In the rows, 128 means zero.
One turn sends every row of this set to another row. A few are shown first. Where does it send the rows asked after them?
K31: [137 107 121  85 129 178 110 148 118 104 133 118 160 120 118 125  84 190
 133 144 125 110 132  90 118 143 126 115 136 109 134 113 113 101 131 131
 101  85 150 117 136 108 138  93 150 166]
K45: [145  84 124  95 159 146 140 123 126 113 137 132 139 144 116 136  64 138
 135 136 146 117 166  70 144 131 138 130  96 123 134 100 111 142 117 111
 121 117 135  82 170 164 129 104 121 116]
K332: [151 114 118 107 157 169 115 128 126  74 137 130 139 140 152 169 123  90
 122 134 147 132 132 120  94 121 146 131 100 104 151  93 120 139 143 109
 116  98 140 117 119 155 124 123 137 162]
K475: [152 106 110  97 143 209 140  91 131 119 142 138 137 149 109 102  91 122
 112 148 135 136 106 104  91 161 113 135 104 115 121 106  98 112 100 116
 123 110 136 118 148 149 135 101 122 147]
K716: [153 107 109  80 141 195 123 152 100  95 120 123 134 116 126 137  81 142
 125 149 160 114 114 100 127 126 155 105  88 128 130 112 121 114 136 122
 118  84 116 142 123 114 128  94 156 155]
K308: [152  95  95  95 137 140 147  98 126  91 112 122 156 112 142 155  68 127
 142 149 127 112 139  69  92 132 154 120 125 155 133 112 119 122 129 111
 132 107 139 145  99 160 133 106 152 151]
K521: [128 109  76  95 163 156 132 120 121 104 136  92 154 156 117 142  65 155
  97 125 144 106 135  73 107 137 109 136  99 126 114  75 144 144 125  84
 140  97 139  95 145 148 146 128 125 144]
K589: [151  97 105 108 173 138 129 134 151  54 107 126 174 136 150 101  76 151
 110 163 138 113 101 103  92 123 137 124 107 125 110 116 121 151 124 135
 127  92 149 128 115 149 132 105 114 168]
K429: [153  89 110  82 158 164 137 114 123 134 133 114 138 138 117  89 122 151
 136 141 133 119 144  84 120 174 149 133 123 129 145 104 114 131 117 118
 108 114 139 136 114 163 138 136 127 146]
K37: [125  89 121 106 127 163 131 120 146 113 123 110 140 138 119 119 103 126
 147 144 154 126 142 143  97 145 112 143  86 137 115 100 107 101 124 123
 141 104 167  89 141 164 122 108 146 144]
K744: [140  92 124 109 160 170 129 129 140 110 157 100 150 139 139 170 100 125
 142 108 149 109 128 113 125 123 148 110 107 140 134 130 109 126 127  90
 141  97 154  76 133 143 148 101 116 123]
K721: [135 102 127  93 114 166 122 128 111 101 150 106 150 144 153  98  94 116
 111 150 168 108 115 114  94 132 132 111  90 133 154 108  91 140 140 113
 126  71 118  98 139 133 122 113 151 140]
K281: [134  75 116 125 127 121 124 118 105  59 124 105 176 133 121 128 100 146
 123 146 157 123 120  99 114 163 128 138 142 128 132  67 115 113 119 136
 120 118 149 112 127 141 116  89 142 157]
K467: [141 106  98  42 145 184 117 116 128  88 122 114 144 142 106 131  87 141
 116 156 137 115 111 103 113 116  99 126 115 132 147 129 143 141 107 112
 128  83 119 107 108 122 124 101 112 163]
K732: [145  80 132 118 132 150 120 128 128  86 147 115 175 149 113 126  99 149
 119 140 128  87 103  98 107 128 122 122 131 144  93 118 138 147 125 108
 133 120 140  79 105 113 124  72 130 160]
K995: [138  92 115 110 146 147 136 126 116  90 131 143 142 143 124 149 142 146
 134 135 142 139 160  99 116 162 126 131 151 115 120 104 110 143 125 110
 116 115 143 103  95 107 131  78 142 171]
K512: [154 121  83  99 159 135 134 124 152  78 124 129 159 152 155 146  68 133
 145 134 143 130 119 104  95 111 147 118  90 105 106 100 121 129 138 112
 131 114 135 126 106 137 125 119 102 129]
K382: [149  90 126 108 142 136 144 142  97  70 141 110 139 169 131 120 111 133
  84 137 169 120 110  98 108 154 126 129 152 126 102 105 124 165 111  97
 124  79 136 107 124 129 140  97 117 139]
K326: [145 104 124 100 159 136 130 119 112  76 134 111 145 154 155 155  79 172
 115 142 125 140 164  57 131 132 130 133 140 113 144 102 110 129 119 118
 120  81 142 107 156 143 122  92 134 131]
K795: [170 105 118 110 173 179 129 107 134  96 127 145 137 156 129 118 107 146
 109 159 123 112 121  84 103 166 110 139 112 134  90 115 105 144 113 103
 122  99 166 102 129 153 178  95 117 162]

K721 turns into K332
K326 turns into K795
K475 turns into K716
Where do these go?
K308 turns into K521
K281 turns into K382

One turn sends every row of this set to another row. A few are shown first. Where does it send the rows asked after them?
K752: [106  97 149 163 113  95 124 123 148 136 178 103]
K635: [123 118 159 181 107  99 133  93 135 128 157 136]
K737: [136 109 179 175 114 110 165 107 117 127 158 138]
K417: [131  79 148 130  89 119 142 129 180 148 170 119]
K148: [110 108 160 164  93 115 157 129 151 119 186 143]
K541: [ 99  83 146 135 122 119 127 106 162 143 178 116]
K548: [123 110 166 133 129  94 144  90 105 151 159 128]
K705: [135 101 169 137 128  90 128  98 106 144 162 138]
K746: [140  82 172 162  84  89 117 116 146 145 149 121]
K49: [128  98 171 177 114 116 157 118 115 117 151 123]
K8: [ 98  77 164 149 106 127 146 103 161 154 148 104]
K485: [141  91 168 173  91 126 164 132 164 125 164 132]
K333: [124  83 164 119  98 123 168 142 155 143 185 128]
K451: [136  95 149 109 109  94 132 100 145 173 172 132]
K986: [147  75 165 108 115 112 152 113 142 166 153 111]
K776: [162  92 167 167  88 101 156 131 132 143 148 136]
K570: [124  62 158 153 109 122 141 138 135 127 140 128]
K909: [147 122 181 131 101 104 175 104 119 142 155 137]
K782: [151 108 187 117  97  99 164 101 138 158 149 127]
K156: [121  91 146 106 113 100 129 104 146 164 166 117]
K164: [124  94 164 168  93 132 170 127 163 124 158 117]
K861: [135  98 158 105 111  93 129 103 144 168 172 134]
K177: [163 105 166 161  97  87 134 119 129 153 147 124]
K479: [117 117 167 137 104 107 154  81 161 166 177 112]
K328: [130  89 138 181 110 106 124 127 137 134 166 125]
K524: [123  88 157 171  94 131 173 122 166 130 162 120]
K312: [146  96 161 147 121  98 131  83 129 158 136 116]
K426: [107 116 167 112 123 114 158  88 138 142 174 125]
K544: [105 110 142 137 133 120 164 114 142 138 187 118]
K534: [160  86 181 135  89 111 154 104 139 150 139 148]
K976: [127 100 178 173 118 113 152 116 117 113 154 129]
K806: [158  93 156 144 110 100 146 137 120 123 164 151]
K401: [133  68 146 171 100 111 127 133 159 144 161 123]
K682: [138 103 162 120 118 131 183 102 136 147 163 146]
K542: [ 96  83 143 149 119 130 147 115 152 127 182 130]
K424: [129  90 146 128  87 120 158 119 180 160 169 120]
K119: [154 128 162 134 107  91 154 102 136 146 187 141]
K491: [127  88 149 127  92 116 155 113 184 161 173 128]
K926: [136 105 172 138 124  92 129 106 102 140 158 132]
K551: [110  95 173 109 111 125 172  98 154 143 172 131]

K746 turns into K682
K164 turns into K705
Where do these go?
K49 turns into K861
K737 turns into K156
K541 turns into K776
K148 turns into K312
K119 turns into K8
K542 turns into K177

